One turn moves each row of this set onto another row. After a few examples, where does it send each row asked below?
reli: [ 1.96  2.59 -0.70 -1.27  1.96  0.88  2.53  0.97 -2.11 -1.60 -0.96  1.57
 -0.57  1.32 -1.30  0.49  1.54 -0.71  1.71]
nute: [-0.36  3.32 -0.43 -0.01  2.50 -0.40 -0.22 -0.17 -2.29  1.48 -0.76  0.00
  0.73 -0.56  0.07  0.34 -0.40 -0.97 -0.83]
zifam: [ 1.49  2.01  0.90  0.16  2.76  0.43  2.00 -0.98 -0.84 -1.73 -0.11 -0.78
 -0.73  1.01  2.19  2.15 -2.26 -0.32  1.80]
zulo: [ 1.89  0.13 -0.01 -0.66  2.84  1.77  2.52  0.60  0.33  0.04  1.47 -1.54
 -2.02 -1.02 -1.59 -0.35 -1.73  1.95  0.51]
bof: [ 1.26  1.71  2.11  0.25  1.60  3.99  1.47 -0.40 -2.20  0.80 -1.01 -0.10
 -0.66  0.17 -0.10  1.22 -1.10  1.82  1.63]
Zazun: [ 2.70  0.95 -0.11 -0.20  1.91  0.73  3.51 -0.41  0.25  0.70 -0.26 -0.31
 -0.53  1.24 -2.22 -0.59  0.92  1.40  2.07]
fifi: [ 1.33  2.56 -0.15 -1.36  2.51  1.25  4.08 -1.24 -3.30 -0.77  1.13 -2.03
 -0.35  0.34  0.58  0.97  0.89  0.80  1.89]
Gusor: [ 0.80  1.87 -1.04 -0.74  0.58  0.88 -0.27 -0.46  1.58  0.29  0.02 -1.48
 -0.36 -0.52 -0.94  0.51  1.27  2.86 -0.43]
vun: [ 1.94  3.36 -0.96 -0.86  1.84 -0.80 -0.49 -2.64 -1.12  0.12  0.48 -2.32
  0.60  2.04  0.52 -0.13 -0.69 -0.17  1.42]
suze: [ 0.79  0.87  0.30 -0.62  1.92  3.35  2.56  0.06 -0.48  1.82  1.07  0.53
 -1.44 -1.94 -1.29 -0.05 -0.61 -0.08  0.46]
goni: [ 1.18  2.29 -1.53 -1.98  1.52 -0.07  1.70 -2.32 -1.37 -2.02  2.34 -0.16
 -0.28 -0.25 -1.93  0.41  1.18  0.22  2.32]
vaka: [ 0.73  5.01 -0.31 -0.82  1.03  0.11  0.56 -1.50 -0.75  0.57  0.23  0.79
 -0.96  0.38  0.51  0.38 -0.04  1.86 -0.95]
Susul: [ 0.85  2.80 -2.26 -3.90  0.11  1.60  1.43 -0.89 -1.96 -0.76  0.60 -0.04
 -1.84  1.88  0.19  0.49  0.16  0.03  0.03]
vuzut: [-0.50  1.65  1.56 -0.05  1.80  3.31 -0.60 -0.58 -3.45  0.10 -1.40 -0.95
  0.00 -0.42 -0.31  0.46  0.09 -0.01  0.01]
Tesi: [-1.22  0.86 -0.60 -0.66  0.32  2.64 -1.62 -0.65  0.53 -1.43 -0.41 -0.04
 -1.92  0.03  0.29  0.22 -0.32 -0.14  0.72]
mema: [ 0.51  1.25 -1.13 -3.47  1.44  0.78  0.50  0.10 -3.48  0.17 -1.48 -1.00
 -0.55  1.61  0.77 -0.03  0.05 -1.53  0.56]
Fibe: [ 1.18  2.47 -0.51 -3.04  0.92  0.11  2.25  0.31 -4.02  0.76  0.53 -0.33
 -0.48 -0.81 -0.70  0.54 -0.74  1.23 -1.08]
biv: [ 1.51  0.83 -0.22 -1.68  1.26 -0.16 -0.22 -1.01 -1.71 -1.13  1.75 -1.48
 -1.07  0.48  0.32 -0.11 -2.56 -2.13 -0.08]
nonoz: [ 1.35  2.02 -0.40  0.08  1.86 -0.04  1.23 -1.29  1.61  0.16 -0.58 -0.29
 -0.90  0.11 -1.34 -0.27 -0.22  3.12  2.73]
balel: [ 2.12  2.47  0.50 -2.01  0.46  2.73  1.57 -1.09  0.58  0.93  0.88  0.43
 -1.42 -1.28 -0.43  0.36  1.36  0.39 -0.95]
milu: [ 0.97  0.36  0.25 -1.91  1.67  4.25 -1.53 -0.74 -0.69 -0.86 -0.01  0.32
 -0.79  0.04 -1.71  0.61  0.05 -0.26  1.46]
Depe: [ 1.07  1.13  0.21 -0.45  0.29 -0.28  1.77 -1.18 -2.09 -1.51  1.18 -1.76
 -1.71  2.68  1.35 -1.01 -0.03  0.47 -0.04]
vadu: [ 1.76  1.14  0.67 -0.68  0.01  1.12  0.27  2.00  0.19 -1.47 -1.86 -0.68
 -1.46 -0.41  0.54 -0.07  0.91 -0.15 -0.06]
los: [-0.63  1.51 -0.50 -0.08  3.29  0.00  3.30 -0.33 -0.86 -1.48  1.53 -0.47
 -2.60 -0.51  0.87 -0.17 -1.31 -0.47  0.61]
rudov: [ 0.93 -0.45  0.73  0.57  2.82  2.58  0.95 -0.64 -0.62  0.15 -0.19 -2.17
 -0.26  1.03 -0.46  1.14 -2.11  2.00  2.01]
lan: [ 1.16  3.68 -1.26 -1.12  2.37 -1.33  0.66 -0.80 -2.11 -0.74  1.18 -2.23
 -1.22  0.30 -0.76 -2.18 -0.40  0.29  0.13]
siz: [-0.09  1.55 -0.85 -2.40  0.71  0.93  1.11 -2.42 -2.84  2.09  0.45 -0.06
  0.83  1.16  0.41  1.83 -0.57  0.76  0.42]
Diru: [ 0.80  0.50 -0.39 -1.73  1.55 -1.00  1.83  0.84  1.07 -1.12 -0.82 -1.55
 -2.40 -1.18  0.16 -0.81  0.19  1.05 -0.26]
ger: [ 2.02  0.16  1.06 -1.49  1.30  3.09  1.17  0.95 -0.90 -0.79 -0.70 -0.06
 -1.34  0.40 -1.18 -1.01  2.48  0.90  0.68]
bilel: [ 0.86  2.07 -0.15 -3.10  3.71  1.31  2.03 -2.39 -2.56 -0.06  1.47 -1.33
 -0.62 -1.25  0.48  0.93 -1.35 -0.59  2.29]
dusan: [ 0.72  1.76 -0.84  0.70  2.78 -0.02 -0.04  0.96 -0.81 -0.61 -0.96 -1.26
  0.17 -1.40 -2.87  0.12 -1.71  0.96  2.18]
Bofu: [ 1.84  1.34  0.91 -2.13  2.65 -0.95  0.70 -1.50 -3.39 -1.77 -0.57 -0.83
  0.55 -0.01 -0.60  0.00  0.50  0.36  3.25]
Gori: [ 0.03  1.19  0.04 -0.78  2.18  0.63 -2.14  0.55 -0.96  0.06 -1.53 -1.89
  0.23 -1.39 -1.11  0.19 -0.62  1.88 -0.05]
mub: [ 0.91  1.55 -0.19 -0.78  3.26  2.27 -0.12 -1.01 -2.14 -0.73 -0.35 -0.13
 -0.80 -0.07 -3.26  0.03 -2.86  0.79  2.59]
patik: [ 0.11  2.11 -0.63 -2.70  2.81  1.39  0.35 -1.58 -1.61 -0.76 -0.68  2.65
 -1.34  0.97 -0.75  0.15 -0.34 -0.78  2.73]
Vez: [-0.70  1.11 -0.90 -0.06  1.09  1.35 -0.97 -1.01 -0.13 -2.15 -1.02 -2.08
 -0.36  0.85  0.07  2.21 -1.74  0.91  1.25]

vadu goes to bof
ger goes to rudov
Now find these:
vun goes to Susul
Fibe goes to Bofu
Vez goes to balel
reli goes to zifam

One turn moves each row of this set onto another row. After a few examples, where does it send each row asked below?
Kub: [ 0.40  0.85  0.54  2.21 -0.40  3.20  1.31  1.08  0.24 -0.09  0.33  0.53
  0.31]
Zuz: [ 0.43  0.39 -1.02  0.29 -0.25 -0.55 -3.35  1.31 -0.07  0.06  0.17 -2.37
  0.11]
Keso: [ 0.27  0.80  0.77  2.23 -0.26  2.80  1.38  1.27  0.69 -0.39  0.39  0.49
  0.71]
buguf: [ 0.90  0.19  2.17  2.30 -0.92 -0.11  1.41  0.69 -0.04  0.28 -0.06 -1.82
 -1.89]
Gev: [ 0.04  1.11 -1.29 -0.63 -0.87 -1.48 -1.96  0.57 -0.99 -1.31  0.27 -1.09
  0.47]
ruga: [ 0.91  1.91  0.41 -0.84 -0.22  4.22  0.03  1.46  0.09  0.73  0.95 -0.64
 -0.84]
Vakig: [ 0.25  0.59  0.62 -1.62  0.04 -0.81 -2.64  1.36  1.62 -0.26  0.97 -0.39
 -1.85]
seto: [ 0.93  0.60  1.42  1.54 -0.67  0.30  1.88  1.82 -0.70  1.03  0.17 -1.81
 -2.04]
romo: [ 0.36  0.29 -0.84  0.48 -0.28 -0.60 -3.38  1.07  0.02 -0.03  0.13 -2.42
  0.10]
nevov: [ 0.41  0.39  0.87 -1.20 -0.23 -0.58 -2.99  0.58  1.40 -0.27  0.64 -0.34
 -2.34]
por: [ 0.71  0.33  0.26 -0.54  0.47  3.10  2.35  1.75  1.08  0.12  0.41 -1.21
 -1.31]
vosu: [ 0.61 -0.35  1.62  0.62  0.27  1.98  1.89  0.37  2.70 -1.43  0.31 -1.39
 -0.47]
Zume: [ 0.87  2.03 -0.96 -1.46 -1.15  2.87 -1.68 -0.53 -0.06  0.82 -0.43 -1.41
 -1.68]
nagim: [ 0.55  1.51  1.75 -0.25  0.15  2.31  0.32  1.30  2.74 -1.26  1.43 -1.04
  1.19]
mobal: [ 0.46  0.33 -0.96  0.43 -0.32 -0.46 -3.44  1.07 -0.16  0.11  0.05 -2.39
 -0.05]
podiv: [ 0.18  1.03 -1.43 -0.56 -1.06 -1.05 -2.16  0.24 -1.46 -1.01  0.01 -1.04
 -0.06]
Zif: [ 1.02  1.94 -0.62  0.18 -2.16  1.47  0.89 -1.20 -1.27 -0.92 -0.57 -1.44
 -2.09]
dasib: [ 1.03  0.87  2.21  1.00 -0.90  3.54 -1.04 -1.33  1.25 -0.80  0.44 -0.74
 -0.87]
bef: [ 0.54  1.17  0.92  0.03 -1.19  1.02 -1.98 -1.95  2.65 -1.54 -0.24 -1.82
  0.00]
guti: [ 1.03 -0.33  1.10  0.79 -0.31  3.43  1.18 -0.65  0.85 -0.27 -0.37 -1.04
 -2.32]
nale: [ 0.08  0.86 -1.02 -0.19 -1.15 -1.38 -2.27 -0.16 -0.96 -1.48  0.00 -1.07
  0.24]
Dubim: [ 0.63  1.56  0.52  0.67 -1.77 -0.31  1.24 -1.14  1.23 -2.75 -0.01 -1.80
 -0.08]
Loke: [ 0.35  0.63  0.90  2.55 -0.48  2.93  1.21  0.71  0.58 -0.39  0.27  0.50
  0.48]
rafar: [ 0.24  2.33 -0.67 -2.18 -0.11  0.94 -0.38  1.64  2.30 -0.41  0.69 -1.90
  1.00]
dokug: [ 0.75  0.54  1.86  1.73 -0.42 -0.48  2.03  1.94  0.47  0.20  0.42 -1.93
 -1.08]
seki: [ 0.55  2.57 -1.11 -1.08 -1.17  0.46  2.27  1.43 -0.05 -1.27  0.47 -1.71
 -0.18]
potu: [ 0.35  0.65  0.35 -1.70 -0.09 -0.33 -2.77  1.23  0.94  0.18  0.71 -0.30
 -2.48]

nevov goes to potu
dokug goes to buguf
Now find these:
rafar goes to bef
vosu goes to guti
romo goes to mobal
Kub goes to Keso
nagim goes to dasib
nale goes to podiv
Zif goes to seki

